[[158,169,100,155,92,214,165,155,190],
[152,97,126,37,152,93,65,106,104]]
->
[[152,97,126,37,152,93,65,106,104],
[158,169,100,155,92,214,165,155,190]]

[[197,128,103,159],
[143,184,85,127],
[73,93,157,184],
[108,170,78,142],
[193,212,121,127],
[139,143,142,126],
[143,149,218,129]]
->
[[143,149,218,129],
[73,93,157,184],
[139,143,142,126],
[193,212,121,127],
[197,128,103,159],
[143,184,85,127],
[108,170,78,142]]

[[95,150,55,94,112,75],
[120,95,77,204,77,94],
[105,113,160,144,130,115],
[120,135,193,82,155,140],
[114,128,63,151,127,70],
[136,129,146,118,130,111],
[162,110,140,138,113,159],
[84,117,132,149,122,91]]
->
[[120,135,193,82,155,140],
[105,113,160,144,130,115],
[136,129,146,118,130,111],
[162,110,140,138,113,159],
[84,117,132,149,122,91],
[120,95,77,204,77,94],
[114,128,63,151,127,70],
[95,150,55,94,112,75]]

[[173,101,175,36,87,92,171,138,113,39,150],
[78,153,144,120,187,204,70,48,214,116,174],
[36,120,120,167,197,47,164,112,57,136,131],
[148,204,143,208,51,96,107,155,131,160,123]]
->
[[173,101,175,36,87,92,171,138,113,39,150],
[78,153,144,120,187,204,70,48,214,116,174],
[148,204,143,208,51,96,107,155,131,160,123],
[36,120,120,167,197,47,164,112,57,136,131]]

[[173,145,64],
[161,105,141],
[154,116,205]]
->
[[154,116,205],
[161,105,141],
[173,145,64]]

[[148,125,138,150,117,143,124,139,144,147],
[158,74,151,166,138,41,106,82,163,138],
[59,212,51,59,73,198,103,209,29,80],
[141,161,153,70,195,122,151,119,107,164],
[110,112,124,72,108,142,189,102,114,93]]
->
[[141,161,153,70,195,122,151,119,107,164],
[158,74,151,166,138,41,106,82,163,138],
[148,125,138,150,117,143,124,139,144,147],
[110,112,124,72,108,142,189,102,114,93],
[59,212,51,59,73,198,103,209,29,80]]

[[160,61,107,133,177,141,164,80,140,135,103,115,97],
[151,119,92,154,195,142,72,113,153,110,199,99,179],
[114,149,162,82,226,137,160,141,159,140,178,57,134],
[184,118,132,151,151,158,146,100,132,136,136,137,74],
[200,134,111,154,152,149,124,130,119,148,122,137,104],
[102,79,215,158,209,166,161,156,89,123,170,217,183],
[137,121,130,131,150,126,129,139,134,131,135,109,116]]
->
[[102,79,215,158,209,166,161,156,89,123,170,217,183],
[114,149,162,82,226,137,160,141,159,140,178,57,134],
[184,118,132,151,151,158,146,100,132,136,136,137,74],
[137,121,130,131,150,126,129,139,134,131,135,109,116],
[200,134,111,154,152,149,124,130,119,148,122,137,104],
[160,61,107,133,177,141,164,80,140,135,103,115,97],
[151,119,92,154,195,142,72,113,153,110,199,99,179]]
---
[[91,134,163,135,98,142],
[125,128,125,132,131,128],
[128,131,132,120,132,120],
[113,84,89,155,146,108],
[174,147,136,144,143,110],
[160,204,155,101,170,143],
[123,134,125,126,121,126]]
->
[[91,134,163,135,98,142],
[128,131,132,120,132,120],
[174,147,136,144,143,110],
[123,134,125,126,121,126]]

[[126,116,150,111,121,137,153,134,126,137],
[89,194,72,93,81,190,141,116,69,170],
[212,84,224,140,124,82,103,154,138,133]]
->
[[126,116,150,111,121,137,153,134,126,137],
[212,84,224,140,124,82,103,154,138,133]]

[[96,103,153,120,128,111,171,131,132],
[150,120,102,105,127,173,114,132,150],
[133,197,55,203,154,162,41,115,132],
[195,134,109,96,156,168,67,107,104],
[142,149,125,85,152,173,93,76,147],
[141,162,73,175,98,144,94,162,149],
[95,214,128,135,170,144,63,35,144]]
->
[[96,103,153,120,128,111,171,131,132],
[133,197,55,203,154,162,41,115,132],
[142,149,125,85,152,173,93,76,147],
[95,214,128,135,170,144,63,35,144]]

[[198,168,137],
[84,199,206],
[57,167,165],
[184,154,93],
[116,143,118],
[172,161,113]]
->
[[198,168,137],
[57,167,165],
[116,143,118]]

[[69,172,178,207],
[175,80,75,189],
[144,152,96,114],
[98,193,55,100],
[103,217,159,57],
[188,76,167,172],
[91,86,101,79],
[74,74,133,152],
[144,86,41,157]]
->
[[69,172,178,207],
[144,152,96,114],
[103,217,159,57],
[91,86,101,79],
[144,86,41,157]]

[[166,161,119,148,198,162],
[120,155,147,163,190,177],
[158,174,198,170,201,159],
[182,177,114,157,232,179],
[156,184,217,185,222,173],
[133,145,123,145,170,158],
[124,160,135,166,204,188],
[127,133,130,135,141,138],
[176,185,206,174,217,160],
[138,152,121,149,185,167],
[175,166,163,151,189,145]]
->
[[166,161,119,148,198,162],
[158,174,198,170,201,159],
[156,184,217,185,222,173],
[124,160,135,166,204,188],
[176,185,206,174,217,160],
[175,166,163,151,189,145]]
